Read these off the grid that follows. Counting starts at 0.
1) What is the entry in the top-right corner?
2) What is the entry at row 0, column 0?
3) What is the entry in the bottom-right corner?
4) What is the entry in row 2 and column 0?
5) What is the entry at row 0, column 1?
6) What is the entry directly above the smallest entry?
7) What is the entry in row 0 and column 2?
[[140 133 128 125 131 117 134]
 [140 135 146 142 119 124 129]
 [140 131 139 139 130 129 126]
 [140 126 117 122 115 127 129]
 [140 124 126 136 123 142 140]
 [140 126 125 129 121 124 130]
 [140 137 139 130 135 133 108]
 [140 134 138 132 140 132 109]
 [140 123 124 131 134 133 138]
 [140 127 115 130 112 135 132]
 [140 146 145 152 114 134 117]
 [140 127 130 123 126 122 138]
 [140 129 124 133 131 137 142]
 [140 131 119 129 132 134 144]
 [140 133 136 133 143 133 110]]
1) 134
2) 140
3) 110
4) 140
5) 133
6) 130
7) 128

Questions about the table below. Rows and columns are numbered from 0.
1) Which number is the entry directly below the largest entry?
2) Which number is the entry in row 0 and column 2?
3) Which number is the top-left entry?
4) Which number is the entry at row 2, column 0?
5) Which number is the entry just left of the smallest entry?
6) Which number is the entry at row 1, column 0?
7) Which number is the entry at row 0, column 1?
8) Which number is the bottom-left entry?
[[124 134 124 131 129 130 131 133 131 135 129 138]
 [132 133 143 138 112 135 117 126 129 122 118 112]
 [127 117 133 115 128 122 134 120 115 120 115 111]
 [126 123 122 128 119 114 129 137 128 129 133 106]
 [126 124 126 140 125 130 119 128 134 136 122 120]
 [120 139 126 133 128 134 133 133 130 137 131 137]
 [121 135 126 132 125 130 129 131 126 134 130 129]
 [123 121 132 122 120 122 122 122 110 119 121 112]
 [131 118 126 126 114 112 122 133 116 120 121 113]
 [111 142 133 122 122 131 141 129 117 128 140 105]
 [121 130 124 130 130 129 129 129 128 134 132 129]
 [122 125 123 128 118 116 131 137 123 129 131 105]
 [111 131 124 126 120 120 137 136 125 137 123 102]
 [122 133 125 129 125 127 130 132 125 132 132 130]
 [121 121 125 128 117 118 117 129 109 120 124 114]
 [115 128 126 125 134 131 136 123 137 142 116 113]]
1) 133
2) 124
3) 124
4) 127
5) 123
6) 132
7) 134
8) 115

[[144 121 137 141 127 146 121 130 131 134]
 [122 122 107 136 129 124 142 123 123 111]
 [151 122 123 132 139 146 111 129 129 130]
 [116 132 115 132 142 119 142 107 134 128]
 [115 133 114 133 142 117 142 107 133 130]]
Rows and columns are numbered from 0.
Give the entry in row 2 and column 1.
A: 122
The entry in row 2 and column 0 -> 151
Give the entry just right of 114.
A: 133
Give the entry at row 0, column 2.
A: 137
The entry at row 1, column 0: 122
The entry in row 0 and column 1 is 121
Give the top entry of the column that holds the largest entry.
A: 144
Give the entry in the top-right corner.
A: 134
The entry directly above 139 -> 129
The bottom-right entry is 130
Give the entry just right of 117.
A: 142

Questions about the grid below.
1) The last entry, reading row by row?
2) The 4th entry, reading row by row?
3) The entry directly above 112?
4) The largest entry in the last row?
5) The entry directly below the smallest entry?
6) The entry just left of 115?
7) The 3rd entry on the main diagonal?
8) The largest entry in the last column?
[[134 155 129 115]
 [104 135 140 127]
 [128 114 129 135]
 [128 118 133 125]
 [127 109 140 127]
 [104 152 130 147]
 [131 125 134 120]
 [133 124 133 113]
 [112 140 140 106]
 [128 121 136 123]
 [130 114 138 109]
 [132 118 139 124]
 [136 134 111 133]
 [139 144 118 122]
 [128 134 101 127]
 [147 146 137 131]]
1) 131
2) 115
3) 133
4) 147
5) 137
6) 129
7) 129
8) 147

Read these off the table that follows. Rows and columns are numbered from 0.
1) What is the entry directly below 123?
2) What is the entry in row 0 and column 0?
3) What is the entry in row 1 and column 1?
4) What is the maximum?
5) What is the entry just left of the smallest entry?
6) What is the bottom-left entry?
7) What is the entry in row 2 and column 0?
8) What is the entry directly above the smallest entry?
[[124 130 114 128 110 140 132 115 114 131 112 123 118 136 140]
 [119 126 115 129 118 133 133 129 127 136 109 118 122 128 144]
 [132 132 115 127 112 144 133 112 120 128 126 133 118 147 136]
 [130 126 129 129 130 125 128 133 134 128 137 131 131 126 130]
 [141 119 128 139 105 137 126 125 131 134 141 135 142 124 151]]
1) 118
2) 124
3) 126
4) 151
5) 139
6) 141
7) 132
8) 130

x =
[[138 129 138 131]
 [114 118 125 138]
 [143 130 131 141]
 [117 127 132 137]
 [127 135 136 131]
 [140 127 134 131]
 [135 125 134 130]
 [141 139 133 143]
 [127 128 146 143]
 [134 118 107 147]
 [134 129 132 126]
 [119 124 131 143]
 [132 120 132 142]
 [134 125 134 127]
 [132 138 132 137]]
Report the first entry in reading order.
A: 138
Report the entry in the bottom-right corner.
A: 137
Report the bottom-left entry.
A: 132
The first entry of the smallest entry's row is 134
Report the third smallest entry.
A: 117
The entry in the top-right corner is 131
The entry directly above 147 is 143
Report the 5th entry, reading row by row.
A: 114
The entry directly below 142 is 127
The entry just right of the smallest entry is 147
Report the entry just left of the smallest entry.
A: 118
The 3rd-last entry, reading row by row: 138
Report the entry directly below the smallest entry.
A: 132
The second largest entry: 146
The top entry of the column that holds the smallest entry: 138
Report the entry just left of the largest entry.
A: 107
Report the largest entry in the first column.
A: 143
Report the second entry on the diagonal from the top-right corner.
A: 125
The second entry on the main diagonal -> 118
